128 stands for zero in the data rows.
Here are some points, one per row:
[128 129 121 104 150 138 112 137 130 116 158 127 133  95 129 162 116 152  92 126 126 132 166 100 169 100  86 114 163 108 160  99]
[104 190 126 123 145 148 156 130 134 128 175 194  88 161  89 117 128  91 187 119  73 116 109 145 154 115 130 114 119  70 131 119]
[ 72 159 111 133 103 116  96 133 121 142 124 133 122 128 119 153 111 103 135 112 162  94 141 152 130 151 122 119 132 152 140 128]
[119 103 109 119 101 144 162 112 171 111  84 129  98 145 146 111 119 109 122 123 124  91 150  75 111 127 142 139  98 122 146  89]
[154 127 145 107 128 150  96 122 102 146 106 115 162  80 162 138 139  74  94  93 176 138 102 103 102 122 139 127 131 124 110 111]
[111 155 114 135 146 157 122 167 116 190  80 109 146 148 160 125 164 114 143  87 109 145 136 117 135 106 148  91 148 152 104 146]
[116 109 158 130 120 184 140 128 123 137 136 149 117 102 147 113 148 141 140  99 185 138 138 144 126 147 161 110 104 144 127  93]
[126 159  79 161  75 145 142 101 129 148 178 101 128 123 103 132 122 136 116 122 146 103 186 105  97 111 122 137 158 167 122 108]
[134 136 155 135 129 112 133 154  64 109 147 101  80 138 100 139 129 158 105 150 127 139 147 135 121 130  97  99 125 123 101 172]
[154 113 163 153 105 143 168 102 146 124 117 127 168 132 145 131 145 153 108  99 128 129 154 100 152 137 147  96 118 141 172 129]
[120 134 145 111 128 134 122 137 106 179 136 159 122 144 116 134 159 129 148 130  90 101 112 134 148 129 139 163 105  92 108 108]
[133 101 171 140 154 144 108 102 115 137 121 167 126 160 143 127 119 120 108 143 129 154 114 143 107 113 122 137 135 135 170 104]
[159 138 150 114 128 143 157 112 154 107 139 128 144 188 129 159 108 136 151 180 132 138 130 153 140 143 114 167 132 128 117 136]
[100 136 127 140 138 127 122 154 110  94 145  95 109  98 120  85 151 117 130 108 161 116 129 129 122 118 127 111 132 107 106  89]
[ 76  75 141 183 139 156 184 109  85 111 140 120 137 128 109 151 163 111 146 119 148  93 125 146 138 123 122 108 101 140 129 116]
[144 144 121 125 142 133  84 103 134 145 107 135 110 170 112 133 176 113 104 112 152 128  97 150 122 118 107 104 124 101 127 200]
[134 111 101 139 138 148 139 161 120 118  89  82 154 127 110  91 136 162 178 110 144 148 120 142 132 105 130 138 145 111 145 175]
[100 141 139  88 160 115 111 117 136 145 109 130 111 136 157 183 126 146 164  85 153 142 158  86 128 106  62 136  91 144 120 142]
[100 117 130 139  87 126 156  64 145 152 114 139 142 146 131  99 111 146 122 126 118 191 153 130 177 154 157 115 119  87 110 156]
[150 132  78 152 117 159 154 146 174  88  92 161 118  84 150 166  98 150 123 149 147 149 141 104 127 137 131 133 150  86 118 143]
[117 162 144  98 127 107 140 119 151 140 104 121 122 122 136 116 127 161 132 125 132 141 124 124 102 114 117 102 173 112 175  76]
[134 107 135 159 124  88 146 145  92 140 124 122 126 164 120 109  81 148 150 184 163 127 143 140 132  85 136 161 130 109 137  95]
[115 139 136 133 143 103 143 116 116 158 116  73 107  99 172 166 112 102 138  90  93 144 126 122 152 145 153 142 135 108 116 148]
[146 142 114 177 131  95 131  92 131 117 101 169 144 124 112 140  92 122 103 157 110 112 111  69 142 129 149 173 123 136 128 112]
[121 110  97 116 138 138  91 129 112 133 146 135 130 160 131 125  94 115 153 143 130 140  97 112 132  82 129 183 127 135 137 111]
[146 101 101 119 122 172 147 129 158 149 163 144  90 166 155 154 140 132  97 181 108 134 153 151 146 112 130 138 103 153 103 146]
[150 166  99 136 124 151  92 178 132 119 139 112 122 147 118 133 180 132 127 119 168 140 132 104  88 156 165 137 124 113 158 131]
[158 110 136  99 138 100 129 138 125 126 170 108 183 127  91 119 127 122 158  92 138 112 125 118 140  98 105 140 126 113 132 110]
[147 114 141 140 148 133 149  97  91 153 143 162 124 104 147 102 153 144 144 149 136  84  84 143  98 169 129 170 171 124 130 145]
[115 127 156 124 144 142  86 122  89 117 120 149 120 156 128  79 123 146 119 152 132 149 142 123 148 146 119 185 139 128 141 128]
[147 130 169 135 138 111 177 132 146 151 144 110 119 170 139 123 109  84 142 134 168 130 111 141 136 181 140 156 119 144 141 149]
[129 131  97 151 127 105 103 141  96 111 156 162 109 125 105 128 140 125 166 116  66 173 129 137 137 165 127 106 126 169 113 135]
[152  98 140 146 142 124 123 146 161 143 146  94 117  89  97 120 150 126  85 156 145 149 144 134 139 104 112 147 112 124 133 138]
[112 136 114 136 145 154 149 108 136 131 135 124 154 117 168 147  82 184 135  92 108 115 116 157 142 101 190 110 139 120  97  90]
[ 89 137 112 138 136 103 122 157 128 109 131 145 130 124 164 119 113 102  99 139 138  96 143 178 117 126 164 122 141  76 137 162]
[149 142 166 142  97 174 108 113 144 112 107 101 155 123 123 103 106 109 141 158  94 133 158 110 127 110  84 143 167 140 147 136]
[110 115 152 112 162 109 117 150 165 135 132 154 148 143 158 135 139 141 126 134 127 114 147 138 122  98 186 126 118  95 132 106]
[153  73 115 121 122 131 115 161 119 108 156  93 140 153 105 196  74 139 154  93 113  99 162 129 144 161 125  89 177 129 137 127]
[153  85 151 119  93 119 160  86 125 156 124 166 127 113 128 129 144 142 161 168 124  98 129 143  41 102 129  79 154 122 115 157]
[135 100  89 102 112 108 149 120 171 191 107 108 132 132 104  85 122 128 134  97 151 117 107 155 119 180 117 142 122 123 136 132]
[152 148  98 158 164 104 152 113  97 117 126 101 100 159 112 149 120  76 131 100 129 172 118 147 182 109 116 117 156 143 133 149]
[147 116 109 124 167 101 123 111 142  74 102 118 138 141 164  93 134 160 113 128 132 118 111 147 144 142 122 124  98 116  95 112]
[ 86 116 123 143 162 143 130 165 112 147 108 156 122  97  91  99 115 154 125 155 152 133  98 121 141 146  90 105 138 151 140 136]
[122 135 137 155 129 132 168 157 118  99 129 152 120 136 151 136  86 158 140 130 101 135 129 105 107 164 123 142  86 121 122 168]
[124 115 108 106 144 109  91 109 150 130 129 162 118 104  87 124 137 103 107 107 138 180 121 131 109 130 150 103 133 171  96  88]
[ 76  84 111  91 105  81 143 138 134 112 115 120 181 115 167 127 177 105 125 180 120 153 142 121 101 164 122 137 144 142 119  99]
[163 110 136 144  80 122 103 108 199  82  92 159 117 109 159 136 109 142 103 107 144  93 124 197 169 137 155 148 130 149 152 128]
[154 123 162  58 131 130 132 144 147 122 114 129 140 122 125 105 136 112 132 147 136 159 129 134 116 117 171 112 133 122 151 123]
[110 125 140 109 132 105 116 136 121 112 101 103 111 158 135 141 177 151 129 115  95 147 100  99 136 118 164 155 147 168  96 158]
[132 120 133 144 136 115  89 128 130 122 145 155 133 124 100 116 149 114 126  95 102  86 141 150 144 128  77 142 149 116  85 129]
[113 124  91 127  83 108 132 151 138 126 176 133 116  93 144 140 140 132 152 132 132 119  61 146 130 103 126  90 100 164 170 156]
[153 128 134 101 128 138 108  88 143 133 170 122  92 140 140  68 105 148 123 156 157 112 110  79 145 161 152 123 165 134 106 143]
[103 121 119 125 104 144 138 118 112 119 122 148 147 123 107 177 108 132  76 170 124 111  97 120 135 139 128 155 160  85 126 122]
[108 111 127 163 124 156  74  77 158  85 149  81 142 126 130 154 133 127 164 160 136 161  77 139 115 130 128 107 105  97 139  97]
[151 128 171 125 120 107 155 111 115 121 167 128  96 106  96 138 168 111 112  59 102 169 127 148  93 103 100 137 140 127 145 129]
[135 159 128  88 145 136 137 113 110 137  98 123 102  76  67 135 194 120 146 155 108  86 153 132 173  96 147  97  96 134 142 130]
[141 107 156 148 116 131 108 185 147 136 147 137 101 172 161 120 129 104 115 148 118  94 115  75 131 137  83 125 129 111 118 107]
[124 169  97 139 137 110 137 132 109 140 170 119 142 121 187 105 133 131 150 126 135 113 150 113 103 133 127 150 133 150 131 138]
[132 137 141 104 124 162 120 146 103  95  88 118 151 126 116 139 124 113 131 136 149  98 101 116 119 118 159  91 131 156 118 137]
[173 146  97 134 114  74 119 135  73 158 104 116 113 106 129 141 137 148 116 135  95 133 119 141  85 149 110  92  99 140 137  96]
[100 154  85 100 197 157 148 101 135  87 157 125 149 135  84  93 126 116  78 120  97 135 151 134  79 123 119 106  97 159 126 161]
[113 151 147 174 152  93 102 147 190 162 141 111 180 112 110 135 102 133 115 121 121 107 156 114 129 133 111 119 105 136  87 147]
[161 142 133 109  89  94 102 121 123 131 132 147 144 111 152 121 106 118 144 141 134 135 151 114 156 130 105 151  87 106 134 139]
[ 98  99 126 104 106 133 110 157 106 123 115 108 149 134 135 108 106 118  80 116  86 117 152 109 117 137 137 132 102 122 162 147]
[130 172 143 105  79 125 156 148 114 132 108 122 145 125 118 158 129 133 100 106 141 169  79 146 138 113  77 107 107 152  72  99]
[134 172 149 137 138 152 115 139 123 121  79 104  85  84 104 119  90 127 137 132  90 119 145 150 107 130 135 172 122 173 138 112]
These points spread out most along one direction. Take the direction at right angles to it along which they spread out most. Then take the direction at right angles to both along which they spread out most. Go by this last direction. How many in every 100 of the points above lie lower along it than each point below? Answers are rounded to whole numbers. More than half of the points above lie lower than the first one.
[104 190 126 123 145 148 156 130 134 128 175 194  88 161  89 117 128  91 187 119  73 116 109 145 154 115 130 114 119  70 131 119] 3
[121 110  97 116 138 138  91 129 112 133 146 135 130 160 131 125  94 115 153 143 130 140  97 112 132  82 129 183 127 135 137 111] 55
[110 115 152 112 162 109 117 150 165 135 132 154 148 143 158 135 139 141 126 134 127 114 147 138 122  98 186 126 118  95 132 106] 21
[154 127 145 107 128 150  96 122 102 146 106 115 162  80 162 138 139  74  94  93 176 138 102 103 102 122 139 127 131 124 110 111] 47
[126 159  79 161  75 145 142 101 129 148 178 101 128 123 103 132 122 136 116 122 146 103 186 105  97 111 122 137 158 167 122 108] 94
[124 115 108 106 144 109  91 109 150 130 129 162 118 104  87 124 137 103 107 107 138 180 121 131 109 130 150 103 133 171  96  88] 29
[149 142 166 142  97 174 108 113 144 112 107 101 155 123 123 103 106 109 141 158  94 133 158 110 127 110  84 143 167 140 147 136] 89
[147 116 109 124 167 101 123 111 142  74 102 118 138 141 164  93 134 160 113 128 132 118 111 147 144 142 122 124  98 116  95 112] 44
[134 111 101 139 138 148 139 161 120 118  89  82 154 127 110  91 136 162 178 110 144 148 120 142 132 105 130 138 145 111 145 175] 52
[150 166  99 136 124 151  92 178 132 119 139 112 122 147 118 133 180 132 127 119 168 140 132 104  88 156 165 137 124 113 158 131] 32
[129 131  97 151 127 105 103 141  96 111 156 162 109 125 105 128 140 125 166 116  66 173 129 137 137 165 127 106 126 169 113 135] 56
